Each path is a new rotation, seen through one point. The rows after it are directions, each followed by how far the rotation turns it, in degrees each step (0 if it stays put).
Each turn is a multiple of 5 degrees from 10 to 175, or 0.
Each row of a path follows its step; steps can be skipped.
Rotation 1:
step 2: [ -6  19  17  -4  -2   3  33  20 -33   4 -15 -31   8  -9  12 -41  16 -22
   8 -61  15 -64  15  16  27 -37  -5  10  -7  18  19  13  39  39   7  36
  22  33  75  37  44 -26  27 -16  22  13   4   4  18  15  30  -7  11 -18
  -8  -2  -4 -18  -7  13  12  29  30  11  22  12  -8 -11  18]
step 4: [ 69   3 -27 -21 -28 -29  38  53  13   5  23 -14  19  -1 -19 -31  24  14
   9  33 -37 -15 -25  -3  -8   7 -11  26  -3  35  24   9 -25  25  34  41
 -11  19 -25 -40  10  -7 -32  -7  -9   2   9 -14  -5  -4   2  -6 -11  26
  10 -26  13  15 -14  -7  51 -57 -11   8  36  32  16  -7 -35]
step 5: [-28  10  19   7 -11  -6   6 -16 -35 -49 -39   0 -14 -31 -16  -7  30   6
  36  10 -10 -18  19 -33  20  -4   9 -31  39 -23  17 -21   9 -25 -36  38
  10  27  27 -14  24 -54 -13  39  -1 -32   1  12  -7   7  -6 -13 -23 -24
  -1  22 -19 -62 -19  22  16 -35  25   2  -2 -10  66  18  -2]
step 10: [  9   2  12 -13  14 -19 -17  -6   9 -39   0   4  33 -50  17  -9  34 -22
  19  55 -34   7  -5  35 -26  21 -11  31 -23  -6  57 -34   6  13 -10 -31
 -12 -52 -17   1  17  21  20  -1 -19  28   5 -49  23 -23  35  30 -21 -20
 -34  27 -14   3  35 -15  12  27 -24  14  38 -15   1   5 -17]
step 14: [ -3  14   4   8 -38 -15 -10 -20   7 -11 -22  55  -4  25  31  29  -5 -49
  -6   8  -1 -12   3  38   9 -39 -31  -7  49 -65   0 -41 -38   6  15 -24
  25  -2  -9   1 -17 -34  12  28  -3  -6 -48 -11   8 -15 -13  -1 -44 -13
  -6   2  -3  18 -68  13  -4  18   8  -8  28   9 -25 -16  21]
step 16: [-13  29  -9  22  65 -12 -17  -5  20 -23   0 -23  -8 -22  38   6  21 -29
  -9 -11 -45 -14  27 -40  12  17 -19  -8  26  27   6   7 -15  16 -13  71
  16 -18 -12 -17  -8 -18  12 -15 -43  41   9  16  34  -2   3  -6 -24  21
   2 -14  25 -30   1  16 -13  57  38 -20  -7 -39   7 -31 -26]
step 18: [ 11 -31  -6  -6   9 -11 -17  -6 -23   9  -2 -35  -6  15   3 -38  -6  27
  22 -34   2 -66 -45  -7  24  41  10   4  16 -33   2  31  17  45 -42  -4
  13   8  24 -14 -20  15   3  31   4   7 -17 -18  14 -51 -12 -35 -36  15
   9 -33  22  54 -27   2  23 -16   2  56   0 -13 -10  -2  22]
step 29: [ 21   1   5   0  57 -38 -12  -9 -59  29   4 -40  -9  21  32  -1  -6 -11
  -6   8  11 -22 -12  18   2   6  -5  29 -20  46  19 -12  27  -4  31  -2
  19  26 -40 -22  19   8 -11 -29 -29 -20  22 -37 -10  20   1 -37 -17  33
  18   1 -14 -20 -17  16 -26 -14 -48  46   3  15 -60  13  16]
step 38: [ 51   9 -35 -26  -2 -20  -7   6 -15  15 -19 -17  -7  -1  -1 -65 -13  -1
   5 -73   0 -33  51   2   4 -31   0  -8 -19  17  37 -26  42 -13 -17 -19
 -34  24  46   0   2   1  40 -40   3  20  21  12  -5   7  16 -48   7 -21
   0   9  22  -2   3  11 -46   2   5  -7 -15  -8  26 -26 -18]
[ -1  -8   0  -6   1   4 -11   2   3  -8   2  -7   3   5   1  -4  -9  -4
   6   2  -2  10   2   6  -5 -16   3   5   7   4   3   6   6   1  -2  10
   3  -6   1  -1 -14  -8   3   7  -8   1   1 -10  -8   4  -2   4   3   6
   8   8  -2   3   1   0  -2   6  -8  -1   3   2   1  11   6]
20
[  3   2   5  -3   3   5 -12  -4   9  -1  -6   3  16  -5   2   7   1  -1
  -5  -2  -1  -5   6   5   8   9  -6  -7   4   6 -10   6   6   1   4  -7
  -3   4  -1  -1   0 -16   2  -5  -4  -2   2   0   2  -8   0   8  -4   4
   3  -5   6   6  -4   0  -5  -2  -8  -3  -1 -10 -10  -3   7]
20
[  7   6   4   5   5  -8  -7   6  -4 -13   2   0   0   0  -2   8   0   0
  -4  -5  -7  -2  -2   1   3  -7   4   7  -3  -6  -4  -3   7  -1  -1  -6
   6  -3  -3  11  12   2  11  -5   2   5  10   5  -6  13   7   0  -9   5
   0  -5  11  -3   6   5  -6   2   1  -2  -6   6  -1   6   5]
80
[ -1   0  -2   5  -4  -9  17   0   1   0   1  -2  -3   3  -4   5   6  -2
  -3  -3  11   0  14   8   7  -6  -9   1  -4   0   0   3   9   1  -2  -2
  -4  -6   5   7 -10   2  10   5  -5   2  -9  -2  -8  -5  -3  12   7   0
  -3  -9   5   5  -6   1 -11  -3   5   2   1   6   0   0  -5]
60
[ -5   2  -3 -10  -2  -7 -14  -5   2   6  -3   2   5  -7   0  -5   9  -3
  -2  -1  -1   5  -8   5 -14   0  -3  -4  -8  -2  -4  -2  -2  -4  -4  -4
 -12  -8   5   1  -4   2   0   0  13   3   4   5 -12   7  -2   5  -1  -3
  -3   8  -2   2  -2  -3 -15  -3  -4   5  -2   0   5  -4  -8]
25
[ -2  -3   2   7  -2   3   7  -5   1   0   3   3   3   6   5  -2 -17   4
  -8 -10   3  -1  -1  -2  -5 -10   0   0   0  -4   2   5  -2   7   4  -9
   2  -9   4  -2   6  -6   6  -8   8   4   1  12  -5  -1  -1  -6   8  -1
 -10   5  -3   7  -9   1   2  -2  -4   1   5  -9   7  -1  12]
60
[  4  -1  -8   9   4  -1   1   1  -7  -8   6   0   4   0  10  -1   9   4
   3   0  -4   0  -6   0  -2   5 -11   7   9  -3   1   4   4 -11   1  -7
   2   6   1   1   5   1  -9  -5   5   1 -15   6 -10  -4  -6   0   4  16
  11  -2 -10   7   0  -2   0   3  -4   0  -1   5   6   1   0]
100
[ -2   4  -1  -2  -1 -14   2   7   0   5   6  -6  10  -2   5   1 -15   4
   6   1   1  -2  -5  -1  -1   1  -3   4   0  -6  -1  -1  -5   5  12  -2
   5   6   3  -3  -8  -2   4  -7  -3  -6   0  13  -2   2 -10   8  -8  -6
   8   1  -1 -12  -2  -7  -3   6   6  -1   6   2  -8   6  -9]
145
Rotation 2:
step 0: [ -9 -26 -12 -25  42  -6  22  31  -7   8  49  10   1  13 -26 -45  13  -6
  45  37  -3  -5  -6 -19   6 -21  -8 -15 -49 -10   8 -22 -16 -33  -4   0
 -25  45   3   5 -23  43 -44   8 -55   4   8 -10   4 -26  -2   0  12 -32
  39 -15 -20  -8  -2  -5  17 -11  37   0   1   1  49 -14  -9]
step 9: [-19   7   6 -47  15  -5   4  47  22   4  21 -23  14  -4 -17  21   1  17
  36   7 -11   7 -32 -18  44  14 -25 -28   1  -5  39  17 -28  44   3 -15
  -3  62   8  21 -26  19  -3  51  -6  49   0  10  14  -2  21  -6 -17 -33
  31  -7 -24   2   8  -7   2 -20 -20  -6  25  27  44 -21 -18]
step 10: [ -6 -15 -41  -4  24   8  20 -17  11 -26  51 -35  32 -17 -40 -20   6 -26
  47 -11   2 -14  -5 -11  43 -10  20 -11  14 -11   7  -1  26  21  -6  -2
  -8 -12 -24  -4 -21  22  -9  47 -62 -28   4 -23  16   2  15   7 -44  35
  48 -11  13  -3 -10 -49 -12 -14   3  17 -27  17   4 -10  -3]
step 17: [ 10 -15  31  20  12  -7  -6 -13  19 -12  37   6   8  35 -31 -15  -1   1
  41  31 -36  20   3 -35  14   4  56 -12 -50 -36  15  11   0  10   9 -24
  24  -1 -23  31   8  10 -17   0 -27  11  -4  -3 -57 -17  12   2  11  17
  35  45  -6  -2  21 -29 -13 -22 -18  10  32   4  47  35   3]
step 20: [-10  23  19 -23   5  30  18  -1  11  16 -12 -34  58 -68  19 -10   8  18
  84   3  -9  17   5 -27  48 -10 -22 -57 -18 -15  13  -6  13   1  -7  14
  24  10  12 -13 -34  19 -39  12   3 -12   3 -22  11  30  15   5  -7  -3
   3  10 -20  11  22 -35 -15  15 -11 -18   0   3   4  -8   2]
step 21: [ 17  -4 -20 -26  42  16  17  21  54  -7  43 -17  37  -4   3   6 -28  16
  41 -16  27 -12 -53 -20  12 -31   2  14 -17 -26  50  37  -4 -16 -18 -38
  -6   0  26  16  -7 -11   5  -9 -41 -14   2 -27  17 -18 -25  40 -18  10
  31  13 -24 -18  28  -8 -14  14  19   6   9  16  -1  31 -17]
step 26: [ 22   3  26 -67 -18 -10  10  10   0  -6  24 -11  14  13 -17  -7   4  13
  22  55  -8  19 -41 -16  36  30  34   3 -18   0 -14  20  -8  37  12 -31
  -6 -21  23  -5 -49  -9 -20  30 -15 -24 -40  -9 -13  -3 -43  -6   3  -3
  25  15  -7 -17  -2   2  19 -27 -26  -2  51  -3  19  34  35]
step 31: [-17  35  15  -5  17  16 -10   1  -1  26   3 -12  40 -35   9  -1 -13   0
  48  15  17  -9 -15 -42  26   2  18  -9  -6  39  20  12   0 -16 -48   4
 -40 -19  -2   1 -47   2  16   7 -24 -14  21 -17  46 -10 -67 -11 -59   9
  14  15  12  17   1 -13  36  -8   2 -47  -6  10  16  -5 -12]
step 34: [ 11  11  50  -4   5   6   5  39 -12  19  24  26  -8  45  12 -26   8 -28
   3  37 -20 -17  35 -29 -24 -56  -6   1 -47   5   7 -17  -3  -8   8 -11
 -30  -4  20  19 -27  22  34   4 -33  34 -12   4  -6  -9   5 -43  -8 -17
  27   0 -40 -39   5   8 -11  -6 -23 -31  20 -10  51  19   2]
[ -1  -2   4   1  -7   3   1  -3  -3   2   4   1  -3   0  -2   1  -8   7
  -7  11   8   2   1  -4   1  -4 -10  -2  -3   1  -6 -11  -2 -11   9  -4
  -2  -1   2   0  -3  10  -8   4   5   6 -14   4   5 -15 -10  -9  -2   3
   3   0   5   4   3  -6  -1   7   3 -11  -4   0  -7  -7   7]
95
[  1  -4  -2 -10  -3  -3  -5  -4   5   1  -1   5   0  -1   7   8  -3  -6
  -3  -8  17  -9  -3   9  14  -2   8  -7  -7   6 -10   7  -1  -1 -13   5
   3   5  -2   3  -5  -4  -1   7   7   2  -3  -7  -1   0   3  -5   3   9
   1   1  -7   1   6  -2   1   3  -3  -3   2  -5   6  -8   4]
65
[  8   4   6   1 -10  11   3   1   5   7  -8   2  -3  10  14   8   5  -2
   8  -1  -1  -2  -5   2   3   3   4   0   3   6   0  -5   4  -4   1   3
 -12   5   4   3  -2  -4  11 -11   0  -3   5   7   3  -5   0   3  -2   4
   2   1   4   5  12  -8   4   1  11   6  -6   4  -9   5  -1]
40
[ -4   5  -2   3  -2   5   5  -5  -1  -3  -7 -12   5  13   4   2  12  -6
   6  -3  -1  -4   2   0  -2   6  -1   6   5  -6  -7   7  -4  -6  -1   1
   4   0  -4  -6  -5  -2 -14  -7  -6   2  -5 -11  -9  -1   3   3   9  -6
   8  -4   1  -4  -2  -5   5   6   0 -10 -11  -2  -4  -8  -2]
145
[  4   9   5  15  -2  -3   5  -3   7  -2   2   2  -1   5  -3  -4  -2   2
   2  -5   5  -1 -10   6 -12   7   9   2  -8  -4  -3   6   2   1  -1  11
   5 -10   2   9   4   5  -5  -7  11  11   7   9   4  -2   2  -8   3   2
   8   2   3  -7   1   5  -6  -8   0  -4   6   1  -5  -5   1]
70
[  9   0  -2   9  -1  -4  -8   4  -2   8  -5  -4   3   2  -5   1  -2  -7
   0 -14 -12   7  -3   3   7  -4  -4  -9   1   9  -2  -4   2  -4  13  11
  13  -5   0  -3   1  -3  -4   1   1  -6   2  -9  12  -8  -3   3   1   0
  -1   1  -1  -6   4   0  -1   9   3   1   6  -8   1   0  -4]
85
[ -5   4   4   2  -4  -2   9  -4 -17   2   1  -7   7   3   9  -1 -10  -7
  -2   4  -4  10  -3   0  -4  -1   6   3  -3  -6  -2   8   2  -3   0   5
   9  15   3  -1   6  -5   5   7  -6  -2   0  -9   1   2  -7  -5  -3   9
   3   3   8  11   2   6   0  -3   3   6   6   6  -2  -3   5]
160
[ -8 -14   1  -3  -8  -7  -3  -1   0   7  -2  -5 -13   8   5  -9   0  -2
   2   0  -8  -6   4   1  -5  11   7   0   2   7  -6 -10  -9   4   3   0
   3  -4   5   4  -2   6  10   8  -2   4  -2   0  -8   1   2   3   0  -2
  13   8  -3  -2  -4   1   3   6   2  -4  12   3   3   2   4]
40
